In the data rows, zero lies at 4.5, halfway between 4 and 5.
Some points, one per row:
3,5,5,4,4,4,6,3,4,5,4,5,2,4,7,4,6,5,7,5,4,3,4
6,6,6,5,5,6,5,4,4,7,4,4,5,5,7,3,5,7,4,5,2,7,6
2,4,6,7,9,4,4,2,2,6,3,3,5,5,2,3,2,4,4,1,2,5,9
5,5,3,4,5,5,4,4,3,5,6,3,6,8,3,6,7,3,2,4,5,6,6
5,3,4,7,7,3,5,4,2,4,5,3,3,3,4,6,7,5,6,3,2,5,5
3,7,6,4,3,6,3,5,4,8,4,6,5,6,4,5,4,4,7,7,6,4,5
4,5,5,4,6,7,7,6,6,3,4,5,5,2,3,5,5,5,4,5,3,4,4
3,4,7,5,5,4,4,4,5,3,5,7,6,4,5,4,7,4,2,8,4,5,6
3,4,7,4,4,8,4,3,3,3,4,5,5,3,5,7,3,6,6,7,5,3,5
4,5,3,7,7,5,6,6,2,5,5,5,5,3,2,2,6,3,4,3,3,5,5
7,3,4,4,3,4,5,5,8,3,5,6,2,3,5,3,4,5,2,5,6,3,5
5,5,5,5,6,5,6,4,5,4,3,5,5,4,5,3,3,7,2,4,3,1,2
4,5,2,4,2,2,3,6,4,6,4,3,6,5,2,3,2,2,6,3,3,6,8
3,4,3,4,3,4,2,6,3,4,5,4,4,6,4,5,3,3,6,2,4,9,3
5,3,4,4,1,3,3,4,6,3,3,6,5,5,3,6,5,4,3,6,5,3,3
2,6,7,4,5,7,6,1,5,4,8,4,4,2,9,3,3,4,2,6,4,4,4
7,5,3,5,4,4,6,4,8,4,9,5,2,4,5,5,6,6,6,6,5,4,6
8,6,5,6,6,4,5,3,6,7,6,4,4,4,7,4,5,6,7,3,2,4,5
3,3,3,1,3,4,2,4,4,1,4,4,7,5,3,8,4,4,5,7,6,2,3
4,6,1,5,2,7,3,5,3,3,6,4,6,6,1,5,4,3,2,2,3,6,5
6,6,5,3,5,3,5,4,2,6,7,3,5,4,3,4,5,4,4,4,5,7,6
2,9,3,4,4,5,1,4,4,3,5,5,6,4,3,6,7,3,2,5,7,5,3
7,6,2,2,3,3,3,4,7,7,4,3,5,6,4,3,5,6,2,3,3,5,2
2,3,4,8,3,4,8,3,3,1,4,3,4,3,3,3,5,7,3,3,3,5,5
8,7,6,3,6,5,3,4,6,6,6,1,5,5,7,4,2,5,7,3,5,5,5
9,3,2,5,3,2,5,5,6,6,7,4,5,5,6,4,3,6,4,2,5,6,5
3,4,5,3,5,3,3,9,3,5,4,3,9,6,4,5,3,5,2,3,3,3,2
2,3,6,4,4,6,4,5,2,5,5,6,3,4,6,5,5,4,3,7,5,5,4
3,6,7,3,4,6,4,3,5,3,4,7,4,5,3,3,6,2,3,5,9,3,4
4,4,3,3,4,1,3,8,2,3,4,1,8,4,7,5,6,3,5,4,3,2,3
6,5,2,8,3,3,5,5,6,6,3,3,4,2,5,4,3,8,2,3,2,7,2
5,2,7,6,4,3,4,7,4,3,3,2,7,9,4,8,5,5,3,5,4,3,5
5,6,2,4,5,4,4,5,7,3,3,5,7,4,5,6,6,2,6,3,7,4,2
4,5,6,4,5,6,3,4,6,0,5,6,5,6,3,6,7,4,6,6,7,5,5
3,2,2,3,3,5,3,5,6,6,4,4,6,6,4,7,3,2,5,2,6,5,5
4,4,6,2,4,7,4,4,5,5,5,5,5,7,5,6,2,3,4,5,7,6,2
6,5,3,4,4,4,5,3,7,5,6,3,1,6,4,4,6,7,6,2,3,9,5
5,5,5,4,6,6,5,4,4,5,3,5,5,5,7,4,7,6,3,6,6,7,5
4,4,3,5,2,5,4,8,1,5,6,2,5,6,1,3,7,4,6,2,5,5,3
6,7,7,4,6,3,5,3,3,4,5,5,4,6,3,2,6,5,5,3,3,5,4
6,5,2,4,6,5,5,4,5,6,7,3,7,5,7,6,7,6,6,3,6,6,5
4,3,5,3,2,2,2,6,5,4,2,3,6,5,3,5,5,2,5,3,5,4,2
6,5,8,2,3,5,3,4,9,5,5,6,5,3,6,7,3,3,5,4,8,2,6
5,8,3,5,5,6,7,5,6,5,6,3,6,6,6,3,6,6,2,5,4,4,6
3,5,2,5,6,6,5,3,4,7,3,3,5,3,6,2,6,5,2,3,4,5,7
5,5,2,5,6,3,4,7,6,3,5,4,5,6,6,3,7,6,6,3,4,7,6
4,5,3,3,4,3,4,6,4,5,7,2,6,5,6,5,5,2,6,3,5,3,4
4,0,6,6,4,5,7,3,7,6,7,3,3,3,4,2,6,8,5,3,4,6,5
2,4,5,4,8,3,4,8,4,1,4,3,4,7,4,6,5,3,4,6,5,4,6
6,4,4,4,2,8,6,2,5,4,3,7,4,4,7,3,2,5,6,6,5,4,3
4,2,5,2,2,5,3,3,7,3,5,6,3,4,4,7,7,3,7,7,7,4,3
5,4,4,3,3,4,2,3,4,6,4,2,5,4,3,3,5,4,3,2,2,6,6
5,5,2,3,5,4,3,2,5,5,1,4,4,4,4,6,7,3,2,4,8,3,3
3,4,2,7,4,4,4,3,5,4,7,4,5,6,0,2,2,4,7,5,3,6,9
3,6,4,5,3,7,7,2,5,7,9,4,4,3,5,2,3,5,4,2,3,3,3
2,6,3,5,2,4,3,3,4,4,3,2,3,3,3,3,7,3,2,3,4,3,6
7,2,4,6,6,4,4,9,4,4,3,1,8,6,4,4,2,3,7,3,4,5,3
4,3,4,4,5,6,6,3,4,7,7,5,1,6,4,3,4,9,5,3,3,7,5
3,1,5,2,3,7,2,4,6,4,3,7,5,3,4,7,2,2,2,6,8,3,2
8,4,4,4,3,5,3,5,5,6,6,5,6,6,6,6,5,5,7,4,4,5,6
4,2,5,5,3,4,7,6,5,4,5,5,3,2,7,3,7,5,6,6,2,5,5
2,3,5,4,3,4,3,6,4,4,3,5,7,4,2,6,6,4,3,6,4,6,7
7,7,4,4,8,7,6,3,6,4,1,5,4,4,2,4,2,7,2,6,3,4,5
2,2,5,6,4,4,3,7,4,4,5,3,6,3,5,5,6,4,6,5,5,3,2
5,4,3,4,3,4,9,3,1,6,4,4,3,1,4,2,6,7,6,5,3,5,3
3,5,7,4,5,6,4,4,3,4,5,2,7,4,3,5,5,5,4,4,6,8,6
5,5,4,3,3,3,2,6,6,3,3,4,7,3,4,8,5,6,3,4,6,3,3
1,3,5,3,4,2,3,5,4,4,1,5,5,5,3,6,2,3,6,7,9,4,3
6,6,4,7,5,4,6,4,5,2,4,5,2,3,7,3,6,9,7,4,3,6,3
Then 12 other points, each followed by its number:
1,4,5,3,2,3,4,2,4,4,2,6,4,3,5,4,5,5,5,8,6,5,4 0
3,2,5,7,6,3,8,3,3,4,4,4,5,1,3,3,3,4,2,3,4,2,5 1
3,2,2,4,5,1,1,9,3,6,4,3,4,5,4,4,4,2,5,3,2,6,7 2
6,6,4,4,6,6,4,5,6,5,6,6,5,5,5,6,7,7,2,6,5,6,5 3
2,4,4,7,8,2,6,6,2,4,4,4,2,7,6,6,7,3,6,6,3,2,6 4
3,5,7,3,4,6,2,3,2,3,2,9,6,4,3,5,2,3,7,7,8,2,3 5
3,3,5,3,3,4,1,6,5,4,2,2,7,3,2,5,7,2,7,3,3,4,6 6
1,4,5,2,2,3,2,5,4,2,4,6,4,4,2,7,4,3,3,6,9,5,2 7
6,5,5,4,3,4,7,2,7,4,6,3,3,3,8,3,6,4,4,7,6,1,4 8
4,4,4,3,3,3,3,4,7,4,3,5,3,3,3,9,3,4,6,6,8,2,1 9
3,6,6,3,4,6,3,5,9,5,4,5,5,5,3,5,3,2,2,8,5,7,2 10
4,3,5,8,9,4,5,7,3,4,2,5,6,6,2,5,6,6,7,1,6,3,3 11
Which of these numbered points is nearest to each point below, ignoring the 2 directions in which the first points spread most? Its number follows each.
5,4,6,3,4,7,3,5,3,2,2,9,6,5,3,5,6,3,6,7,7,4,4 > 5
2,2,1,6,7,5,3,9,5,3,3,4,4,9,4,3,2,3,5,3,1,4,5 > 2
5,2,3,9,8,4,3,7,2,2,1,0,6,4,4,3,6,3,5,3,2,5,2 > 11
5,7,5,6,2,4,7,3,6,4,8,5,4,4,4,4,5,4,4,6,4,2,5 > 8
3,5,3,5,3,6,9,2,4,5,6,3,3,3,8,5,2,8,7,4,4,3,2 > 9
3,6,7,3,6,6,4,3,7,4,5,7,6,4,4,6,3,3,6,8,4,7,4 > 10
4,4,6,3,4,9,4,2,8,3,5,8,4,3,6,3,6,5,6,5,7,4,4 > 6
5,7,3,5,3,4,6,4,3,5,7,4,2,4,2,4,4,7,2,3,4,6,4 > 7
4,4,3,7,7,4,8,4,3,6,1,4,1,5,4,3,7,5,3,5,3,2,6 > 4
3,5,8,3,4,4,3,3,5,3,5,6,2,2,4,7,6,3,4,6,7,6,3 > 7
4,3,4,5,7,4,8,3,1,5,3,3,6,5,5,3,2,6,7,3,2,5,4 > 5
7,4,8,3,3,4,5,5,9,5,5,7,4,4,6,6,3,4,3,6,5,6,3 > 10
2,4,5,4,4,6,3,5,5,3,4,3,4,3,4,5,4,4,6,3,3,2,3 > 6
9,5,4,6,3,2,7,4,3,5,7,4,2,2,6,2,5,7,3,4,3,2,3 > 8
3,2,7,8,6,4,5,3,3,3,3,4,5,2,3,3,6,3,4,3,4,4,2 > 1
2,2,4,4,4,4,3,8,6,4,4,1,5,8,3,6,2,2,2,4,3,5,4 > 10
5,4,4,4,5,7,6,4,4,3,4,5,3,0,5,3,7,7,5,6,4,4,6 > 6
7,4,6,7,6,6,7,3,2,6,4,5,3,2,4,4,4,6,6,5,1,3,4 > 5
6,3,3,8,4,3,9,2,3,6,2,3,4,4,1,3,3,6,3,2,4,0,4 > 1
8,3,7,4,4,4,4,4,5,7,4,4,4,8,6,4,2,4,6,6,3,7,8 > 2
5,4,3,3,4,3,3,8,2,4,4,5,9,7,5,7,7,5,6,7,4,6,5 > 3
3,2,7,4,0,2,4,2,4,2,4,8,2,5,6,5,6,5,5,8,6,2,6 > 0
5,4,2,4,4,2,7,3,4,4,7,3,1,4,5,4,3,6,7,2,3,5,5 > 9
7,3,5,6,3,3,9,5,4,4,2,6,3,4,5,4,4,5,2,3,2,3,6 > 1
8,5,4,5,3,4,4,6,6,6,6,4,7,2,3,7,5,5,6,5,6,5,3 > 9
Here are 12 other points, each followed by its number:
5,5,6,4,4,5,4,2,5,7,4,6,5,6,5,4,2,5,6,6,4,5,3 0
5,5,4,3,5,5,7,3,5,3,5,5,3,4,6,6,5,5,6,6,6,5,4 1
5,3,3,3,2,0,3,3,0,4,1,2,5,6,3,5,4,1,7,3,5,3,5 2
3,5,1,5,4,2,4,9,2,6,3,3,7,8,4,4,5,3,6,4,5,4,4 3
7,6,5,6,5,4,3,6,4,5,7,3,3,3,3,4,3,7,4,4,4,8,5 4
4,2,3,9,6,3,6,3,3,6,3,3,4,3,6,2,2,3,2,2,3,5,3 5
1,6,3,9,7,3,6,3,2,4,4,4,3,4,5,2,7,3,7,2,1,3,6 6
5,5,7,2,3,5,4,4,8,2,6,7,2,4,5,7,3,3,2,4,8,4,3 7
4,4,7,3,2,8,5,4,6,4,5,9,3,5,9,4,5,5,3,5,4,5,6 8
4,2,5,8,8,2,4,9,3,6,4,3,7,7,5,5,3,1,7,4,4,3,4 9
5,1,7,4,3,5,5,3,4,4,5,8,5,7,6,4,6,4,3,4,3,4,4 10
5,3,3,5,7,3,7,3,5,4,2,6,4,8,4,5,2,5,5,5,3,6,3 11
The same question for these:
5,4,4,4,5,6,3,5,6,5,6,5,2,5,7,6,2,4,2,4,5,5,5 > 7
3,3,4,9,5,4,5,3,3,4,3,3,4,7,1,1,2,3,5,3,3,4,5 > 5
7,4,4,5,6,5,6,2,3,8,6,3,5,7,3,2,2,5,2,3,4,5,4 > 0
3,5,6,2,1,4,2,4,3,4,3,9,4,3,5,5,5,4,3,5,6,2,5 > 8
6,3,6,3,5,4,8,1,4,9,4,6,3,5,4,4,3,6,7,4,5,6,6 > 0
2,3,2,5,5,4,8,5,5,6,2,5,3,3,6,4,6,5,5,6,3,2,2 > 3
4,4,5,6,9,3,5,7,4,4,5,2,8,6,4,4,2,3,3,3,3,2,5 > 9
2,3,4,5,6,3,2,4,4,2,3,4,8,9,3,6,6,3,2,2,3,6,5 > 10
5,2,4,7,7,3,6,8,4,1,3,2,6,9,2,5,2,4,5,5,3,5,7 > 11
6,6,5,5,3,7,6,4,8,4,7,7,4,4,3,3,5,6,2,5,4,2,4 > 7
3,3,4,8,9,4,5,5,3,4,4,3,6,7,3,2,3,4,4,3,3,3,7 > 9
6,7,3,6,4,2,4,7,3,7,5,2,4,3,5,3,4,6,3,4,3,7,5 > 4
9,4,3,6,5,4,3,5,4,4,8,3,7,3,6,3,4,8,3,4,3,6,4 > 4
3,5,7,5,4,7,2,4,5,3,6,7,4,4,7,7,6,3,3,7,6,3,3 > 8
4,2,4,3,4,2,3,4,1,5,6,3,6,7,4,5,5,4,3,3,4,3,7 > 10
5,5,7,3,6,6,3,5,4,5,6,5,5,3,4,4,4,4,5,6,5,5,7 > 4
5,1,5,7,5,1,8,4,6,6,5,4,3,4,8,5,6,4,3,5,3,3,5 > 9
4,3,7,3,4,4,3,4,3,5,6,5,5,7,3,3,7,3,2,4,3,3,9 > 10
5,2,4,5,9,3,5,5,4,7,8,1,4,7,7,3,3,7,6,3,4,6,4 > 9
4,4,6,4,4,5,3,3,4,6,3,4,5,4,5,5,3,4,4,7,6,7,2 > 0
4,7,4,5,3,6,3,4,5,5,6,5,6,7,5,4,3,7,6,4,4,7,9 > 8
1,5,2,3,3,4,3,4,3,6,3,8,4,6,2,5,7,4,5,6,8,4,3 > 3
5,2,3,5,7,4,2,7,4,2,3,4,8,7,3,7,2,5,6,5,3,7,4 > 11
4,6,6,7,6,6,3,5,3,4,4,3,5,5,2,4,4,4,3,3,2,6,7 > 4
3,1,6,1,3,3,4,4,6,2,3,9,5,4,3,8,3,4,2,9,8,4,2 > 11
